In the rows, zero is written as 128.
A: rows in a few groups, each row roughly a mix of its group's directions
A (146 x 11)
[[144 142 135 159 161 125  96  92 160 127 129]
 [142 117 163 143 152 156 138 169 139 144 153]
 [117  91 128 117 131 150 103 168 134  91 115]
 [150 115 127 131 116 105 107  91  96 168 135]
 [149 158 130  93 173 111 116 106 147 130 133]
 [156 163 112 138 160 145 149 118 141 162 146]
 [153 109 104 112 104 136 125 126 152  84  99]
 [124 131 144 191 128 125 109  99 125 135 108]
 [ 84 126 135 148 164 128 110 107  99 142 148]
 [ 85 117 152 153 120 111 116 107 126 168 140]
 [116  84  87 116 125 112 122 134 100 101 138]
 [134 119 131 110 176 129 141 109 148 174 116]
 [133 138 141 162 149 116 107  77 126 106 146]
 [131 135 130 117 196 129 141  99 135 123 129]
 [116 105 122 111  93 151 115 123 155  81 123]
 [118 139  82 107 120 110 119  92 150 103 111]
 [140 161 157  90 129 137 148 112 147 149  99]
 [158 136 124 115 160 102 122 123  93 151  93]
 [134 134 169 165  88 131 131 117 105 148 120]
 [145 111 102  92 123 109 166 108 106 104 118]
 [143 113 141 147 100 125 124 131  68 142 111]
 [ 89 125 144 111 148 108 140 163 111 115 162]
 [ 93 123 153 150 131 128 104 131 144 180 126]
 [155 129 116 118 159 144 124 152 155 105  85]
 [126 132 143 158 159 137 108 117 154 177 117]
 [111 143  84 126 140 130 128 156 161  97 148]
 [119  94 120 108 156 127 137  77 102 139 124]
 [127 177 135 113  97 108 140 155 114 103 137]
 [121 138 115 164 152 104 110  98 112  94 106]
 [133 110 106 148 132 118 119 112  81 165 103]
 [152 121  96 139 174 129 104 101 106 113 128]
 [ 88 116 155 142 156 116 112 122 161 154 110]
 [170 152  92 114 124 115 106 140  93 128 131]
 [156 134 143 129 128 117 149 170 108 161  96]
 [133 110 116 130  95 126 118 138 153  71 141]
 [154 109  77 122 110 136 102 115  99 135 118]
 [147 157  99 105 124 132 100 159 133  92 113]
 [106 117 123 120 110 121 102 122 107  74 101]
 [ 88 152 128 131 120 145 156 142 137 173 111]
 [112 124 162 177 113 129 130 120 159 155 116]
 [170 135 121 132 142 139 155  86 150 107 143]
 [107 134 156 141  82 119 160 141 133 159 137]
 [146 153 134 153 128 156  92 145 136  93 102]
 [127 117 111 158 137 120 108 110 161 123 179]
 [ 79 148 109 145 119 107 147 126 154 125 157]
 [114 158 163 168 115 141 103 128 135 148 152]
 [133 139 103 105 104 107  92 101 113 113  95]
 [101 104 171 160 144 115 143 124 112 100 126]
 [153 165  94 134  99 125 145 157 103 131 140]
 [ 87 110 144 127 142 130 127 126 111 171  92]
 [172 131 113 137 136 133 174 145 136 154 150]
 [153 154 142 117  96 106 136 166 127 160 112]
 [ 91 122 127 109 117 118 124 181 110 139 103]
 [153 100 150 103 134 130 174 140 129  96 130]
 [118 113 101 133  73 148 119 130 149 144 104]
 [143 104 151 123 171 119  93 140 105 105 140]
 [ 93 125 137  82 119 118 161 117 113 105 110]
 [127 118 178 126 129 108  80 133 151 135 122]
 [120 138 160 139 163 113 151 123 174 108 119]
 [165 147 145 114 101 124 126 138 124  80 151]
 [170 140 100 122 129 146 112  93  97 120 111]
 [134 121 143 103 120 115  94 145 116 141 182]
 [111 152 117 107 137 100 157 175 117 118 109]
 [101 119 153 158  94 126 110  98 158 123 142]
 [ 94  77 118 119 125 112  94 126 113 111 127]
 [121 132 153 104 153 111 157 108 161 122  91]
 [ 90 125 109 126 133 148  99  81 133 127 151]
 [117 122 110 109 149 141 109  86 166 140 101]
 [ 95 125 138  77 100 116 139 127 114 147 150]
 [115 105 125 113  93 159  91 120 130 163 117]
 [135 126 158 151 106 113 131 179 123 147 102]
 [100 175 126 144 125 126 151 145 146 166 137]
 [124 106 150 142  88 106 106 130  96 100 144]
 [130 139 110 126  91 158 167 155 132 107 106]
 [103 115 142 152 136 129 112 175 159 110 106]
 [144 119 101 115 129 170 125 134 131 178 108]
 [ 94 157 104 146 110 114 107 166 149 126 120]
 [138  89 127 153 113 146 103 177 125 127 133]
 [138 157 119  98  99 111 160 133 159  98 128]
 [102 100 142 161 140 114 128 140 152 149  87]
 [134 125 112  87 117 135 121 134  88  93 156]
 [164 163 131 127 108 121 125 106 150  95 156]
 [136 153 132 191 122 129 136 116 135 118 157]
 [137 165 136 130 120 123 141  69 127 153 127]
 [139 119 128  88 126 117 152 161 140  90 156]
 [162 132 105 162 153 148 116 156 138 116 157]
 [114 148 142 140 146 124 133 127 131 145 194]
 [ 97 129 148  98 154 122 119 108 117 162  93]
 [141 123 121  93 119 127 149 105 115 174  95]
 [173 163 124 109 133 144 136 101 122  99 112]
 [ 99 113 157 137 121 161 127 124 178 137 114]
 [161 131 100  97 118 131 152 136 110  83 135]
 [116 149 121 116 149 133 193 125 131 148 132]
 [109 130 112 131 164 121 144 164 136 131 176]
 [154 137 151  96 139  98  89 153 108 132 128]
 [110 156 133 132 151 136 144 105 124 185 118]
 [121 161 138 114 163 111 135  84 124  98 134]
 [139 131  92 115 134 119 123 130 170  83 148]
 [164 128  94 144 143 129 130 101 104 113 166]
 [115 164 115 123 133  79 102 119 105 107 132]
 [160 123 108  97 169 119 128 132  90 143 132]
 [146 135 174 150 138  98 112 131 125 161 150]
 [102 157  86 118 131 141 136 158 160 138 143]
 [171 149 108 110 154 123 138 127 102 144  94]
 [126 131 123  97 143 186 141 121 150 144 110]
 [108 138 123  95 130 140 120 145 117 180 159]
 [111 126 129 180 108 122 123 107 157 138 160]
 [122 144  94 128 113 142 134  88 165 146 102]
 [134 148  96  74 125 135 138 123 103 107 111]
 [145 160 131 114 133 140 102  81 113  98 114]
 [ 82 112 131 123  96 138 152  91 142 122 114]
 [ 89 143 157  82 139 127 114 100 130 133 136]
 [151 137 136 106 133 141 156 151 154 158  87]
 [158 159 113 123 150 141 133 115 150 126 178]
 [119 123 104  91 113 150 108 133 114 172 105]
 [169 164 141 136 146 152 129 112 146 147 101]
 [141 143 121 137 147 142 121 154 142 119 190]
 [144 138 100 167 144 151 111 136 139  84 137]
 [150 116 112 148 116 109 116 137 169  82 138]
 [107 109  92 116 120 163 158 127 153 138 102]
 [122 143 132  76 143 147  93 120 137 131  97]
 [104 129 124  69 123 124 123 116 128 102  99]
 [ 98 107 122 128 125 176 127 143 149 164 144]
 [126 137 153 140 151 111 112  72 151 144 127]
 [121 115 141 175 156 122 118 122 154 134  87]
 [170 125 121 154 157 143 145 166 143 141 142]
 [162 161 124 121 171 133 132 114 130 156 155]
 [115  99 137 156 115 109 159 143 137 159  93]
 [141 114 103  97 126 169 160 142 146 145 108]
 [122 124  98 142 109 163 149 166 161 134 114]
 [107 130 129 121 105 137  96 162 121  77 127]
 [109 126 136 170 123 117  96  87 108 108 126]
 [129 113 130 113 163  86 121 165  98 123 119]
 [130 175 107 130 122 140 167 156 155 130 125]
 [117 139 135 151 167 124 113 134  99 170 155]
 [129 119 144 160 172 135 121 129 113 149 171]
 [133 178 148  95 134  99 119 118 150 137 115]
 [147 142  87  97 104 127 102  99 143 110 122]
 [132 155 139  75 129 102 116 109 124  99 115]
 [137 177 100 144 161  96 124 132 118 129 138]
 [112 128  94 141 149 120  94  97 109 101 102]
 [152 170  98 110 120  94 138 144 137 106 114]
 [145 111 120 173 136 148  85 132 156 118 127]
 [139 137  84 117 142  99 146 152 137 107  94]
 [ 94 155 159 127 123 129 100 121 134 107 171]
 [128 122 155 112 173 117 101  99 157 138 113]]

the four rows of each list that fit no group, in list order (the others fit one group, some only roughly)
    J_146: [146 125  94 162 150 156 111 110 164 123 119]
    J_365: [107 106 165 114 157 136 120 152 168 130 112]
    J_543: [ 98 157 156 133 135  88 124 112 157 129 151]
    J_31: [135 113 155 142  99  85 150 111  95 121 139]
    J_358: [124 103 128 120 133 130 128 171 164  91 154]
    J_728: [129 116 134 142  93 137 111 120 136  88 176]
    J_270: [117 128 116 108 134  98 139 131 123  64 117]
    J_440: [126 145  94 140 140 108 108 110  90 168 121]
    J_701: [142 107 120 149 193 146 134 125 133 131 136]
    J_297: [139 148 112 124 110 134 185 151 148 132 149]
    J_96: [120 165 167 146 118  97 148 106 121 132 154]
    J_649: [135 144  94 151 111 151 142 162 136 137 168]

J_31, J_440, J_297, J_649
    J_648: [112 117 118  76 134 127 166 133  93 125 123]
    J_82: [133 146 160 118  82 123 169 130 126 121 104]
    J_51: [ 70 119 116 139 130 116 116 121 130  88 113]
    J_341: [116 116 115 121 116 132 180 134  93 160 144]
    J_922: [135 176  85 138 127 123 158 106 129 130 142]
    J_932: [123 125 120 150  95  93  98 146  95 101 129]
    J_900: [118 154 141 153 115 162 158 124 130 171 144]
    J_674: [104 109 130 124 137  97 125  94 116  80 109]
    J_247: [146 139 117 121 102 165 108 168 158 135 146]
    J_596: [146 123  98 139 133 158 161 102 114  87 129]
    J_342: [108  89 132 163 114 124 126 151  93 112 105]
    J_202: [104 131 103 134 121 105  90 144 106 108  88]
    J_230: [134 154 149 127 150 125 100 173 148  96 135]

J_932, J_247, J_596, J_342
    J_94: [142 164 164 173 119 112 119 109 119 127 115]
    J_435: [ 96 114 143  96 138 136 119 146 134  77 114]
    J_210: [182 135 127 155 131 113 128 115 145 138  91]
    J_700: [151 120  97 140  99 150 124 115 128  91 165]
    J_180: [144 110 104 104 109 103 115 136  94 154  95]
    J_514: [139 110 121 151 152 114 130  87 117 162  94]
    J_806: [143 144  99 156 150 130 153  92 104 145 150]
    J_867: [146 115  95 107 130  96 138 174 109 122 112]
    J_309: [152 154  94 115  99 102 102 134 148 111 110]
    J_998: [ 98 125 120 148 120 143 116 187 147 142 121]
    J_307: [ 94 127 148 151 151 102  98 156 158 131 132]

J_94, J_180, J_867, J_307
    J_697: [ 80 124 139 143 123  90 108 142 117 156 143]
    J_788: [ 92  85 121 135 148 149  93 125 105 129 122]
    J_4: [137 145 148 189 127 111 139 137 137 118 102]
    J_248: [155 132 162 138  93 150 127 117 158 101 108]
    J_486: [135 110 151 110 150 129 138 190 121 143 135]
    J_214: [141 113 158 162 146  99 144 124 160 143 154]
    J_86: [143 109 111 132 153 121 118  74 151 104 112]
    J_279: [103 137 127 140 158 161 134 121 132 179 147]
    J_823: [118 165 146 120 118  83 129 101 111 109 150]
    J_683: [108 111 127 166 114 156 133 118 171 104 112]
    J_312: [132  93  95  99 121 124 153 160 112 155 127]
    J_206: [102 121 160 139 116 127  70 140 114 143 131]
    J_747: [129 106 140 135 134 116 100  81 137 172 121]
    J_141: [139  88  95 150 159 131 128 133 125 168 127]
    J_414: [121 106 153  85 121 118 100 118 117 100  98]

J_697, J_214, J_86, J_206
    J_126: [154 107 126 111 124 105 132  75 100 124 110]
    J_583: [108  89 140  99 117 148 160 129 143  96 116]
    J_579: [140 142 131 143  89 145 116 111  95 169 109]
    J_424: [121 130 126 135 133  97 132 140  80 156  89]
    J_591: [156 165 104 144 120 117 121 121 136 143  80]
    J_205: [115 104 152 105 102 133 154 130  87 160 128]
    J_545: [141 174  97 114 153 111 144 114 121 144 155]
    J_298: [140 142 121 150 153 119  93 156 104 168 117]
    J_934: [160 142 148 118 137 109 127 144 140 161  80]
    J_360: [141 169 140 133 151 124 106 159 162 101 129]
    J_702: [ 99 103 173 101 116 149 103 116 129 129 111]
    J_620: [103  87 139 128 107 101  99 140 103 156 123]

J_126, J_205, J_934, J_620
    J_446: [146  84 118 130 122 126  76 142 108 141 129]
    J_88: [166 142 142 139 174 147 127 128 142 164 132]
    J_317: [139 103 134 110 156 158 158 152 122 155 157]
    J_308: [107 161 167 124 111 125 125 131 140  80 139]
    J_415: [125 122 145 126 154 111 135 150 120 189 144]
    J_191: [134 153 129 122 118 109 103 175 156 108 102]
    J_449: [109 141 110 139 161 128  87 108 103 154 151]
    J_197: [ 76  98 135 135 129 111  89 119 123 144 135]
    J_834: [121  84  85 113 126 135 121 151 159 138 115]
    J_969: [120 106 138 106 100 104 145 140 114  81 153]

J_415, J_191, J_834, J_969
    J_997: [132 142  95  81 119 110 106 164 122 129 139]
    J_262: [164 102 112 105 119 139 131  99  91 153 123]
    J_10: [154 131 132 107 131 115 149 105  98 125  76]
    J_889: [159 126 136 118 113 122 137 123 101  68 138]
    J_606: [148  99 122 152 153 134 154 143 118 175 145]
    J_127: [130 153  93 144 110 144 127 150 152 156  91]
    J_569: [ 96 139 116 139 122 152 110 162 164  95 123]
    J_493: [142 123 106 114 140 148 126 172 147 173 118]
    J_419: [128  90 115 151  83 146 113 115 130 151 150]
    J_393: [169  96 161 129 119 150 143 156 127 151 135]

J_262, J_889, J_569, J_419
    J_991: [129 127 144 122  87 165 124  91  95 133 127]
    J_693: [162 169 110 140 133 108 148 136  95 127 153]
    J_610: [176 112  92 117 129 123 162 114 106 123 119]
    J_499: [140 152 139 165 111 117 104 138 115  85 153]
    J_812: [128 157 136 134 133 110 132 136  90  81 157]
    J_137: [109 102 128 140 118 135 134 119  89  76 145]
    J_766: [121 133 139 156 113 133 136  70 149 100 118]
    J_611: [141 119 114 123 140 153 143 111 115 128 191]
    J_968: [130 144 105 100 150 122 152 182 132 128 147]
    J_459: [138 123 143 143 145 112 100 128 130 181  93]
    J_478: [ 88 130 136 182 142 135 138 108 139 107 122]
    J_927: [116  91 104 152 138 127 116 150 123 169 157]
    J_166: [146 138 112 158 156 128  98  79 134 114 125]
    J_863: [ 77 117 127 127 110 132 138  82 123 150 136]
    J_746: [100  82 110 137 128 157 137 128 129 166 142]

J_611, J_459, J_863, J_746
    J_212: [157 108 160 124  95 133 124 170 113 113 145]
    J_990: [ 89 112 135 159 111 163 139  99 111 141 116]
    J_790: [104 129 143 112 105 137  99 156 127 118  78]
    J_390: [169 131  91 172 136 119 137 116 119 143 143]
    J_274: [160  90 149 149 133 160 122 132 153 142 154]
    J_680: [107 152 176 118  96 128 121  98 147 118 136]
    J_178: [122 142 129 111  82 155  99 159 106 142 126]
    J_412: [122 147 151  71 112 146 133 135 129 107 102]
    J_971: [148 146 140 150 132 159 138  81 116 148 154]
    J_828: [143 108  89 114 148 111 135  80 106 126 128]
    J_250: [ 97 142 169 132 143 132 120 145 172 109 113]
    J_921: [169  98 116 136 117 114 153 171 110 135 123]

J_212, J_990, J_971, J_921
    J_389: [168 161 135 139 138 122 152 105  87 116 134]
    J_511: [144  90 149 137 132 152 139 148 164 108 158]
    J_406: [169 108 145 107 107 148 166 138 150 120 116]
    J_209: [168 152 116 171 136 119 126 110 128 156 150]
    J_149: [144  89 109 153 157 159 134 155 121 150 140]
    J_353: [113 135 146 156 133  95 124 107  82 130 157]
    J_336: [160 139 122 144 148 146 113 108 137 131  72]
    J_403: [127 124 151  92 135 127 115 106  90  92 104]
    J_335: [125 103 126 147 121 149 153 143 160 178 119]
    J_717: [140 115 147 102 117 136 122 178 164 107 125]
    J_305: [100 129 160 160  99 130 139 106 131 142  90]

J_389, J_353, J_403, J_717
    J_434: [ 97 109 174 106 159 122 153 122 140 140 126]
    J_923: [133 164 111 173 164 114 138 119 123 141 108]
    J_482: [149 122  92 159 152 141 117  81 126 133 132]
    J_461: [ 82 129 157 132  92 125 138 107 143 105 109]
    J_117: [129 114 115 137  90 159 114 111 128 101 171]
    J_779: [141 115 116 100  76 132  91 124 151 121 134]
    J_168: [ 91 127  87 117 129 123  90 107 156 122 131]
    J_20: [132 141 143  87 145 101 121 145 120 160  92]
    J_244: [137 123 140 177 100 123  87 122 153 127 136]
    J_23: [149 134 117  91 124 122 162 119 116 152 172]
    J_839: [145 123 135  99 175 134 115 170 146 135 117]
    J_169: [147  93 112 125 170 135 148 124 110 139  91]
    J_374: [175 134 106 164 128 105 122 108 104 145 124]
    J_103: [145 137 110 106 121 119  83 131 113  82 145]

J_168, J_20, J_169, J_103
    J_807: [130 126 119 195 154 117 124 131 105 129 133]
    J_253: [124 123 176 120 125 114 134 171 146 161 128]
    J_219: [133 110 123 157 159 119 157 143 154 123 172]
    J_970: [145  98 161  96 125 136 131 160 111 142 160]
    J_302: [113 132 157  99 132 121 165 149 131 139 173]
    J_635: [ 99 132 124 142 119 139 118  80 127 133  81]
    J_617: [136 118  93 163 118 176 117 141 119 148 118]
    J_383: [109 142 127  99 158 145 123 124 169 101  98]
    J_537: [102 151 108 121 102 128 146 178 114 118 150]
    J_692: [ 81  77 132 112 152 119 130 124 126 137 117]

J_807, J_617, J_537, J_692
    J_325: [127 144 142 133 169 130 105  97 104 107 164]
    J_740: [128 140 146  95 161 123 105 121  96  92 111]
    J_510: [145 110 148  94  99 149 145 114 107  89 129]
    J_35: [183 114 158 129 105 106 118 147 112 137 128]
    J_45: [128  99 100 132 143 117 113 116 121  72 109]
    J_110: [129 102 102 166 140 162 123  96 154 127 119]
    J_299: [158 121 142 139 109 152 119 156 146 175 145]
    J_55: [ 82 124 102 111 108  95 152 124 116 143 148]
    J_613: [135 112  95 125 142 168 128 164 155 138 106]
    J_597: [113  86 157 143 132 152 130 127 104 149  93]
    J_754: [135 126 111 139 124 103 116 176 145  83 122]

J_325, J_740, J_510, J_55
    J_618: [122 117 152 141  94 126 132 127 141 157 181]
    J_418: [118 164 107 122 130 102 130 166 153 125 164]
    J_8: [115 132 109 115 104 105  77 164 126 113 129]
    J_699: [120 132 135 166 131 111 154 122 134 123 185]
    J_382: [158 161 149 104 117 125 133 133 121 170  98]
    J_294: [115  96 132 167 123 145 132  91  92 137 137]
    J_750: [166 111 103 158 130 143 123 131 116 133  82]
    J_231: [143 129 111  94 105 136 126 117  97  94  91]
    J_67: [ 90 146 155  86 118 118 125 139 146 104 107]
    J_207: [128 116 123 169 160 137 155  89 118 130 152]
    J_772: [139 143  98 130 151 110  74 108 107 126 137]
    J_626: [122 114 124 129 129 129 172  96  93 160 148]
    J_718: [102 141 138 158 118 163  94 105 154 114 116]

J_618, J_382, J_294, J_718
    J_2: [128 139  98 123 120 151 160  93 117 142 169]
    J_609: [103  96 145 111 143 158 143  98 143 118 161]
    J_851: [171 113 107 101 110 156 121 142 163 126 137]
    J_671: [ 88 137 121 137  94 118 123 112 129 173 106]
    J_115: [109 118  84 124 107 114 160  90 119 111 133]
    J_629: [127 116 134 104 172 132 123 150 130 166 163]
    J_233: [123 138 149  92 112 126 155 170 142  96 119]
    J_57: [140 161 131 136 131  88  97 169 122 136 143]
    J_912: [144 153 141 146 132 159 106 140 145 154  85]
    J_873: [124 126 147 155  95 167 162 146 119 149 140]

J_2, J_671, J_115, J_629
    J_575: [144 122 142 122 100 100 105 143  93 137  87]
    J_264: [119 106 182 136 119 110 135 115 128  91 147]
    J_560: [ 99 147 160 106 109 116 111 137 168 117 152]
    J_492: [134 120 144 125 114  99 148 114  97  74 135]
    J_101: [162 136  90 161 111 120 111 122  91 125 118]
    J_66: [ 85 140 146 103  99 128 148 113 157 125 104]
    J_187: [158 145 155 117 114 117 127  84 107  96 141]
    J_485: [ 98 144 131 154 104 149 146 109 123 174 115]
    J_93: [158 138 103 163 109 139 128 177 129 140 136]
    J_831: [ 76 119 100 141 125 161 130 136 157 125 139]
    J_708: [ 96 115 130 134 153 140 103  87  92 141 115]
    J_278: [111  86 108 138 117 124 103 124 103 167 108]

J_560, J_492, J_101, J_187
    J_633: [146 144 129 133 134 177 151 148 155 118 161]
    J_592: [155 154 162  85 160 129 116 127 112 135 124]
    J_348: [110 156 113  97  93 121 130 103  93 116 112]
    J_321: [ 93 138  98  95 115 124 108 123 138 117 170]
    J_181: [158 139 110 118 178 147 105 116 150 145 142]
    J_584: [149  87 125 171 158 138 153 135 136 126 142]
    J_258: [112 114 145 106 124 162 109 127 152 165  94]
    J_6: [139 136 110 117  85 142 117 171 145 125 158]
    J_130: [ 97 129 149 106 123 127 156 168 116  91 138]
    J_286: [114  78  95 124 121 155 112 145 152 139 127]
    J_724: [122 164 174 153 144 129 123 116 162 113 126]

J_584, J_258, J_6, J_286
    J_400: [117 113 146 115 138 145 106 121 128 192 122]
    J_56: [154  94  82 152 146 133 133 149 120 147 139]
    J_263: [135 154 129 122  73 127 142 113 125  89 114]
    J_395: [123 151 135  68  98 129 133 119 112 108 129]
    J_477: [157 142 127  84 147 147 126 139 133  97 161]
    J_143: [142 142  98 146 137 102 146 142 167 141 165]
    J_859: [124 129  90 128 164 124 140 126  91 153 159]
    J_123: [108 100 144 112 142 143 155 126  96 151  89]
    J_61: [142 148 109 137 177 123 104 139 140  92 147]
    J_632: [179 150 116 138 156 135 153 123 147 105 113]
    J_572: [144 113 146  93 126 165 127 136 104 127  85]
    J_832: [126 119 111 178 115 149 129 145 120  89 151]
    J_655: [121 106 161 118 162  89 140 124 129 154 103]

J_400, J_143, J_61, J_655
    J_716: [136 175 129 121 113  91 149 119 132 104  98]
    J_402: [157 121 113 125 160 117 162 114 148  89 109]
    J_979: [128 107 158 136  77 140 146 119 114 160 140]
    J_650: [120 162 163 135 114 119 132  80 125 106 145]
    J_803: [159 156 125 156 112 145 138  96 103 160 133]
    J_139: [135 110 115 111 102 124 151 100 134  78 150]
    J_986: [114 123 132 110 121 101 124 137 133  76 169]
    J_714: [ 62 132 121 122 120 123 147 133 156 128 118]
    J_48: [120 103 106 123 141  91 115 124  97  91 103]
    J_780: [122 132 142 123 136 147 173 109 169 146  99]

J_979, J_139, J_48, J_780
